Each path is a new rotation, seen through one point. The rows after it are directions, each followed by how far the rotation turns it, in degrees per step (0 if it stays put).
Each turn is a multiple of 5 degrees from 10 to 175, or 0.
Each row of a path follows its step; steps can be skipped.
Path 1:
step 4: [  7  -8 -12   2   1  -4 -14  -8 -18  17  -9 -17   1   5   5  -6  -3   8
  -8   0 -21   0   0   3  -3   2  22  -3 -15  12 -14  -8  17  23  -4  -1
  -2  23 -19  -7 -11  -6   7 -13   1 -31 -17  -2 -13  -2   0  19  -7  18
  -1]
step 7: [ -2 -13  -8   5  -4 -14  -3 -15   6 -18 -23 -13   5   7   6  -4   9 -13
  18   2   7 -14  10 -18  19  15  -6  -7   9  -2   2  -7  10   4  15  -7
  17   4 -15  20  20  14 -11  23  16 -22   2  -3 -12   5  -7  -2  -9  -4
  -1]
step 13: [ 13  -3  -3  12  -8 -19  29   2   2   5 -10 -26  -2  13   4  21  27 -11
  15  -3 -12  -2   0   8   8   8  10  10   4 -10  -7  15  -3   7 -17  -5
   1 -12  -3 -10   9   5 -20   7 -22   1 -14 -20  -7   1  -2   3   7   8
  -9]
step 17: [  9 -16  19  11   8  -3 -21 -16   7 -11   8 -12  -8  -2   5 -19 -18   4
 -15   1   3   1  13   1  -9  -2  -8   1  19  -6   2   4  -4   8  15  14
 -11 -12   2   1  18  -1   6  -4  17  -7 -12  -4 -17 -12   6  -5  14  38
  -9]
step 18: [ -6   5  -6 -15 -15   3 -20   4   4 -11  -9 -15   0   2  -5 -29  -3 -19
  -3   0   3  25   8   5 -10  -9 -21  11   0  -4  -3  -4   9  -7  19 -17
 -21  -4   5  18   4   3 -14  -8 -11  -1   7   9  -1  -5 -27  19   3  -7
 -15]
step 22: [ 11  25 -10   6 -17 -11  -1   5 -15  26  17   1 -18  10  14  10   9   5
   7   7  -3  22  12   4  -9  10   9  -3   5   1   7 -14 -16  -1 -20  -6
  -5   9  -8   5  12 -17 -14 -15  19  -1  17   1  -8  -2  17  -8  -8  -5
   9]
step 28: [ -5 -14  20 -15   8  -5 -10   3   2 -13  22   8 -13  -1  11  14  -3  -7
   5  12  -5  15   0  -4  16 -17   0  -9  11 -30  23 -14 -10  11   1  -5
  -5  -4  12  26   1  -2  -4   4  13  -5   7  -8 -20  -4  -1   6  -9 -21
   8]
step 29: [ -1  10  21   0   4  -6 -12  -7   2  11   3 -13   4  16   7   5  -6 -29
  28  16  12  -1   6  -1 -17 -13   4   1 -19   3   4 -14  -8  -3  -3  15
 -15  14  14 -17   8   5   0  23   4   4  10   8  -1 -11   2  26 -12   9
   3]
step 30: [ -4 -11  18  -3 -12  -8  -4  20   0  11  -7 -23  11   7   9   2   3   2
   3   0   3   8 -21  22 -18   3  -4   5 -11  -6   3  -3 -21 -11   9  -1
 -15   9  -9 -10  -7   0  -4   9   4 -21   3 -21  -9  28   3 -17  22   9
 -10]
step 31: [ 12   7 -17  -4  11  12 -10  11  -8  16   1 -23  -4 -11  -8   0   4  -4
   1  15  -3   5   1   6   9  -1   5  17   5 -12   0  14  17   5  -5  20
 -20  14  14   8 -32 -25  -9  -5  -9 -18   1 -18   2 -11  -6  -8  12  -6
   9]
Speeds:
[ 0  2 -1  0 -2  0 -2  0 -4  0 -2  1 -7  4  1  4 -1  4  3  0  0 -8  2  4
  4 -2  0 -1  2  3  0 -3  1 -2  4 -7 -1  2  0 -3 -1  8  6 -1  0 -6  4 -3
  0 -5  5  1  1 -6  1] : 20
[-6  0 -5  0 -2  0 -1  3  2  2  1 -5 -1 -7 -5  0  0  3  5 -2 -2 -1  2 -2
  0  1 -3  2  1 -1 -1  5  2  1  2  2  3  5  1  2 -2  3 -4 -4  7  0 10  2
  1  7  1 -1  0  0  0] : 90
[-3 -1 -5  0 -1  1  0 -5  8  2  2 -1 -8 -4  0 -1  2 -2 -4  0 -1  0 -5 -1
 -3  4  0 -3  2 -7  1 -1 -8  0  2 -3  3  2  1 -2  5  1  1  5 -5 -5  1 -2
  5  1 -1 -1  0  1  3] : 175
[ -4  -3   0  -2   3  -2  -2   2  -6  -2   2  -2   3  -4  -2  -7   4  -1
  -2  -2   0  -3   0   2   3   0   2   6   2  -1   3   1  -1   1  -3   0
   1  -1   2   1   0  -2  -4   4   4 -10  -3   2   5  -6   1   5  -4  -3
  -3] : 135
Path 2:
step 6: [ 12 -15   8  -9  -4  -8 -14  -8   1  -6   3 -19 -12  12  -7  25   0  -6
   0  -8  -7   3 -19 -17  -5  10   9 -11 -19   5  16   3 -14  14  13   0
  -1   0  -8   5   1 -17 -12   3   4   6   4 -11 -22  16  18  21   9 -14
 -21]
step 10: [  8  -2   6  15 -23  -3 -16 -17  16   4  -8  -7 -13   4  -7   3  -4 -14
 -18  -6 -38 -14  -3   5  16  -5   0   6  -9  -5  -3   4  -6   9  13  -2
   2  10   9  -5 -20 -14  -2 -11  -5 -12   8  18  -8  14   3   7  12 -11
  24]
step 11: [ 11  30 -11 -22  -2  -9 -23   2 -27   0   2  -1  11 -13  -4  22  12  -5
  -2   5   9  11  -4  -1  -2 -18  -3  -3  -2  -2   2   2  23 -12  17   0
   7 -12   0   7  16 -19  12  20  11 -12   6 -10  -1   3  -9  -2   5  -7
  -7]
step 16: [ -9   1   9  11   6   5 -15  -3   9  11   1   1   7  10  10   1   3   0
 -11  28 -11   2 -24   4  25 -10   4  -4   7  -2  -4  -3  15  20  -7  -4
  14   4  -8  -5  26  -1  12  -3  18 -21 -14  10   5  18   8  -5 -18 -14
 -15]
step 17: [  9  -2  21 -22 -32   3 -17   5  -4  -8  -9   2   2  11  -5  -6   0  -6
  -4 -17 -31  -3   4  27 -19 -20  -1  -3 -14 -12   3  -5  -8   9   4  -5
  -3 -13   7   3  -6 -12  -8   5  -4   6 -10 -14   0   0  -1 -17  18  12
  -4]
step 22: [ 15 -17   4   3 -14  -6 -13   8   2  16  -2   4 -22  16  -9  34  -1  17
  10   2   6  10 -22 -10  -5 -13 -17 -20 -10  -4 -23   7   5   0   0   1
 -19  -9   3  -8   4  -8  -7  -6   8   5  -3 -15 -13  20  -1   3  -2  -6
  -2]
step 25: [  9 -27 -14  -2   5   7 -10  -9   7  14 -20   7   7   7  -6   0   5  10
  -5  -2  15  -1  -4   3  -5  -4  -5 -13  15   4  -1  -1  17  13  -7  14
 -17  15   7 -17  -3 -12  14   0  13 -10  -6  -1   8  42  14   2 -10  12
  10]
step 29: [  0 -14   4  -7   3  -3   0   1   0 -12 -17  12  -9  20 -13   4   5   5
  12  -6   7  12 -11   2   8  -7  12  -3  -3  -6  -1  -4  -4  15  12   9
   5   4  -1   7   6 -27   3   4  24 -17  17   6 -19  19  12  -1   2 -14
 -41]
step 30: [ 22  12  15 -11 -13  -3 -12 -10 -10  -4  13  10  -9  -7  -5   4   9  -8
   1 -11 -22  11  11  30  13   4  -3   7   9  -8  11   5   7   3 -19  -4
  -5   1  17  -2 -17   3  -1   4 -11  -4  -4  28   8  21   4   6  -7  10
  22]
step 33: [  0   4  23   8 -23 -10 -18 -11   5 -17   1  12  -9  11  -6   0   6   6
  25  -8 -35 -12  12   3   5 -30  -8  -6   5 -11   2   2  -9   5  -6   7
   1   8  -8   1 -10 -14 -11 -10  -7 -13   1   8   3   5   3  11   8 -18
  -4]
Speeds:
[ 1  4  0 -8 -1 -2 -1 -2  2  4  7  1 -3 -3  0 -5  1  1 -6  5  0  5 -3 -4
 -4  3  0 -2 -3 -1 -6 -4 -3  4 -2  3  1 -1  1  3  1  0  0  6  2  0  3  1
 -2 -1  1  1 -2  0 -7] : 140
[-5  9 -1  3  0 -5  2 -1  1 -2 -2  0  2  2  0  2 -2 -2  4  3 -2 -2  0  7
  3 -4  0  3  2 -2 -4 -4  0  3 -3  2  3 -2  5  2  2 -1 -2  3 -7  1 -4  3
  3  1  2 -2  4  2 -7] : 20
[  0   1   3  -3   2   3   1   4  -3  -2  -7  -2   7   1   0   0   5  -3
 -10  -3  -1   2   2  -2  -1  -4   0  -6  -2   0  -7  -3   0  -5  -1   1
  -3   0   2  -1   4  -2   0  -5  -2   4   1  -1   4   1   0   4   0  -2
  -2] : 125
[ 5  2 -1  2  3 -3 -1  1 -4  0 -5  1 -1 -2 -1  2 -7  1  2 -1 -3  1  6 -4
 -2 -1  1  0 -6  1 -4 -4  0  5  6  3 -4  1 -3 -5 -7  3 -4  2  3 -5  3  1
  5  4  2  0  3  0 -2] : 95
[-4 -1 -1  2 -4 -5 -1 -1 -2 -3 -4  3 -1 -4  1  0  2 -2  3  1  9  5 -2 -1
  1  1 -5 -2  0 -4  1 -6  0 -1 -1 -5 -7  3 -2 -4  5  1  7  0  0 -6  1 -1
  0 -1  1 -2  3 -3 -3] : 160
